One turn moves every row onto another: examples first, then more rows asked:
q_994: [-28  21   0 -10 -27  19 -20 -23  -4 -11  11 -17  41]
q_187: [ -1  -7  -9  30  -7  26  -3 -80  -3  -9  -5 -26  13]
q_93: [-37 -11  -8  17  18 -28 -43 -43  20 -14  12 -53  24]
q_169: [-46  16 -42   4  12 -32 -13 -27  -5  30   2  13 -11]
q_652: [-49 -17  -1 -11 -13 -36 -39 -33   6  -9  16 -25   9]
q_712: [-45   8 -48  21  26 -28 -22 -40  21  30  -1 -21  -5]
q_780: [-19  -1 -74  21   8  -8 -32 -68  -2 -12  -9  16   8]
q_788: [ 10 -31 -52  16 -12 -13 -17 -55   0 -18  -3 -28  29]
q_867: [-29  24  21   0   3  28  -5 -19 -11 -19  -9 -12  12]
q_726: [-48   6 -45   4  10 -37 -17 -34  12  32   3 -10  -7]
q_955: [-14  25   4  10  31 -18 -26  -8 -43   6  13   3  18]
q_107: [-33 -12  -5  10  21 -25 -42 -39  14   4  19 -55  10]
q_94: [ -6 -39 -23   5 -18 -12  -8 -49  -8 -23 -15 -13 -15]
q_903: [ 14  25  -5  -5  26   3  21 -51 -23 -31  -5  -3   9]
q_785: [-32   7   8 -13   2 -32 -29 -12 -30   7  21  -3   1]
q_901: [-21  21  -8  13 -13  30 -25 -34   0 -10   6 -32  51]
q_859: [-22  21  -3   2  28 -21 -25 -11 -46 -12   9  13  33]
q_248: [-11  18  -4  38  36  -3 -36 -25 -36  11  10 -23  36]
q_275: [ -7   2   3  -6 -25   5   3 -61 -24 -12   6  12   1]
q_178: [-41   4  11 -15   2 -34 -24 -15 -26 -14  11   9   5]
q_789: [ -1   5 -25 -24 -23 -17   0 -62   2 -18  21 -18  25]
q_743: [-18   8 -66   0  28 -22 -23 -60   5 -25 -11  12 -10]
q_235: [-37  29 -43  15  30 -25  -6 -24 -14  33  -5  15   4]
q_854: [ 13 -19 -25  31   9  11  -6 -46 -32 -17 -25   1   5]
q_310: [-23   1 -66   7   2 -17 -31 -64  -4  -9  -7  25   2]
q_842: [-23  -2  -6  47  44   0 -40 -42  -2  -7  -5 -43  31]
q_982: [-23  25  -6 -22   7   4  -8 -21  17 -30   8 -38  31]
q_884: [-40  15 -46  37  35 -12 -21 -40   9  34 -11 -14   4]
q_734: [-28  -6 -53  18  20  -8 -28 -70   0 -15 -17  16 -19]
q_246: [ 20  21 -33  15   5  11   0 -65 -15 -15   8 -19  48]
q_380: [-34  12  15  10   2  28 -18 -35  13 -18  -8 -37  12]
q_80: [ 20 -17 -41  20  32  -9  -1 -46  -2 -35 -20 -28  13]
q_951: [ 11 -17 -32 -19   8 -28   6 -32 -14 -36 -11  -1   1]
q_805: [-25   2 -55  17  18  -8 -23 -64 -10 -16 -18  28 -17]
q_799: [-13  35  -2  -7  24  19  -7 -15   0 -26  -1 -27  43]
q_593: [ 20 -13 -44   3 -11 -12  -4 -35 -35 -20  -1  13  30]
q_58: [ -3   4 -11  -8  16 -10  10 -67  21 -32  -4 -39  -2]
q_521: [-40  -6  -2 -15  -6 -34 -39 -28  -1   6  25 -30   4]
q_534: [-20  -1  -5  44  36  -3 -43 -40  -7   9  10 -52  20]
q_602: [-15  10 -67   8  37 -19 -24 -61  -2 -24 -11  17  -1]
q_155: [-32  27 -50  31  37 -14 -19 -32  -9  35  -5   2  14]
q_269: [-17  12  -8  44  36   1 -36 -26 -39   0   0  -7  44]

q_842 moves to q_93
q_534 moves to q_107
q_169 moves to q_235
Where do these go?
q_602 moves to q_780
q_982 moves to q_994
q_275 moves to q_903
q_94 moves to q_951

One turn moves every row onto another: examples first, then more rows asked:
q_648: [ 14 -17 -18  16  -1  35  -9   0  20  22   9  25  -7 -12   9  29  -2]
q_294: [ 38 -22 -19  -8 -12  49 -15 -23  11  21  -3   4 -12   1   7   0  -1]
q_429: [  2  10  13 -32   8  -9  24   6  21  -9   4  22  21   7 -28 -41   8]
q_750: [-18  11   7 -15  -2 -22  26   2   4 -38   1 -33   6  13  -7 -14 -43]
q_694: [-17   3  19   8 -12  -7  -9 -13 -20 -44 -17 -21 -26  18  33  -9   1]
q_492: [ 37 -11 -12 -13  -1  53 -18 -29  15  23  -1  -2   0 -10  20   3  -1]
q_306: [ 35 -12 -19 -12  -8  50 -14 -23  15  17  -1  -2  -7  -4  16   1   7]
q_825: [ 35  -5 -12 -14  -5  56 -17 -29  12  22   2  -1   2  -7  19  14  -6]
q_935: [-21  17  22   5 -22   3  -1 -16 -18 -45 -14 -20 -17  26  24  20 -23]
q_611: [ 13 -19 -17  15  -3  39  -9   0  24  21   7  26  -2  -8   9  26  -1]
q_875: [  0  25  23 -42  11  -3  25   4  25  -3   8  17  39   0 -14 -22   2]
q_684: [ 18 -15 -15  18   2  35  -9  -1  23  20   9  29  -6 -11  11  25   1]
q_457: [-17   3  18   6 -20  -6  -2 -10 -23 -47 -16 -18 -27  26  22  -5  -9]
q_477: [ 15 -18 -12  13  -2  35 -11  -3  28  27  11  27  -6 -14  12  29   2]
q_600: [-18   2   3 -14   6 -29  18  -1   6 -34  -3 -35   4  -3  10 -33 -22]
q_392: [-17  -1  -2 -12   1 -27  18   0   6 -38  -5 -33  -2   6  -3 -30 -29]
q_338: [-13   3   4 -12  -1 -28  21  -1   5 -38  -3 -30   1  10 -11 -24 -38]
q_207: [-11   2  -7  -5  -5   8   2  18 -52  -7 -37   3  25   7 -14   1  17]
q_681: [-19  19  13 -22  11 -20  21  -4   7 -36  10 -37  20  -3  11 -11 -38]
q_778: [ 31  -5 -15 -13 -10  59 -13 -25  14  22  -2   3  -2   4   1  22 -16]
q_614: [-14  10 -10 -10  -7  11   1  16 -53  -8 -37   8  31  13 -19  19  10]
q_695: [-18   7  22   3 -10  -5 -11 -11 -19 -43 -12 -25 -18  10  41  -7  -2]
q_292: [ 30  -2 -10 -15 -10  59 -12 -27  11  21   2  -2   3  -1   7  23 -13]
q_560: [-11  15   0 -14   9   9  -1  13 -46   0 -31   1  40  -9  12   5  28]
q_170: [-10   6  -1  -9   5   9  -4  18 -47  -4 -37   5  34  -6  11  -6  27]
q_461: [ 14 -16 -16  17  -5  38  -4  -2  24  23   8  26  -4  -9   6  29  -1]
q_554: [ 34 -13 -17 -12 -17  55  -9 -26  12  19  -4   0  -8   6  -3  16 -13]
q_297: [  0  16  14 -33   1  -1  34   5  18 -10   3  23  26  11 -35 -23  -8]
q_394: [ 16 -13 -16  16   1  36 -10   0  21  22  10  28  -1 -11  14  32  -3]
q_989: [-19  12  12 -20  11 -25  19  -1   7 -33   8 -39  19  -9  16 -21 -30]
q_700: [ -2  24  26 -41   9  -1  30   4  21  -3  12  21  36   6 -24 -17  -4]
q_458: [ 37 -20 -21  -8 -17  53 -16 -24  12  19  -6   3 -12   4  -2   5  -5]
q_390: [-16  15  10 -16   1 -19  23  -5   7 -35   2 -36  13   5   1  -7 -41]
q_21: [-15  22   4 -15   2  15   0  14 -46  -2 -31   3  45   3  -1  24  10]
q_175: [-16   8   8 -16  12 -25  19  -1  10 -32   6 -36  10  -4  19 -29 -22]
q_658: [  0  18  20 -38  13  -6  27   6  24  -6  10  18  35   0 -11 -33  11]
q_191: [  3  14  17 -37  11  -7  24   6  22  -7   7  22  27   0 -21 -41  10]
q_255: [-15  21   3 -15   5  13  -2  11 -45  -2 -30   1  47  -5  10  18  16]
q_970: [-19  11  19   5 -21   2  -1 -10 -23 -47 -14 -18 -24  30  18  10 -18]
q_361: [ 16 -13 -13  17  -4  38 -10   1  23  22  10  26  -5 -10   8  30  -5]
q_548: [-20  24  29   0 -16   6  -4 -16 -19 -41 -10 -25  -9  20  33  18 -21]
q_564: [-10   1  -9  -6  -1   6  -4  17 -53  -6 -38   6  29  -1  -5  -3  25]
q_574: [-20  20  -5 -10  -2  16   4  15 -49  -3 -37   4  37   8 -10  22   5]
q_268: [  1  12  15 -34   2  -7  29   4  21 -10   3  23  19  12 -37 -33   1]
q_569: [-19  20  34  -3 -12   3 -10 -14 -17 -42  -7 -24  -9  12  46  14 -14]
q_596: [-20  15  32  -1  -8  -4 -10 -11 -15 -41  -6 -26 -11  10  52   1  -5]
q_163: [ 15 -17 -14  14  -1  37  -9  -3  24  27  10  25  -4 -12  11  27   1]
q_64: [ -1  21  19 -35   4   1  32   2  21  -7   9  24  31  12 -33 -15  -8]

q_163 moves to q_461
q_548 moves to q_457
q_64 moves to q_429
Where do these go?
q_564 moves to q_255

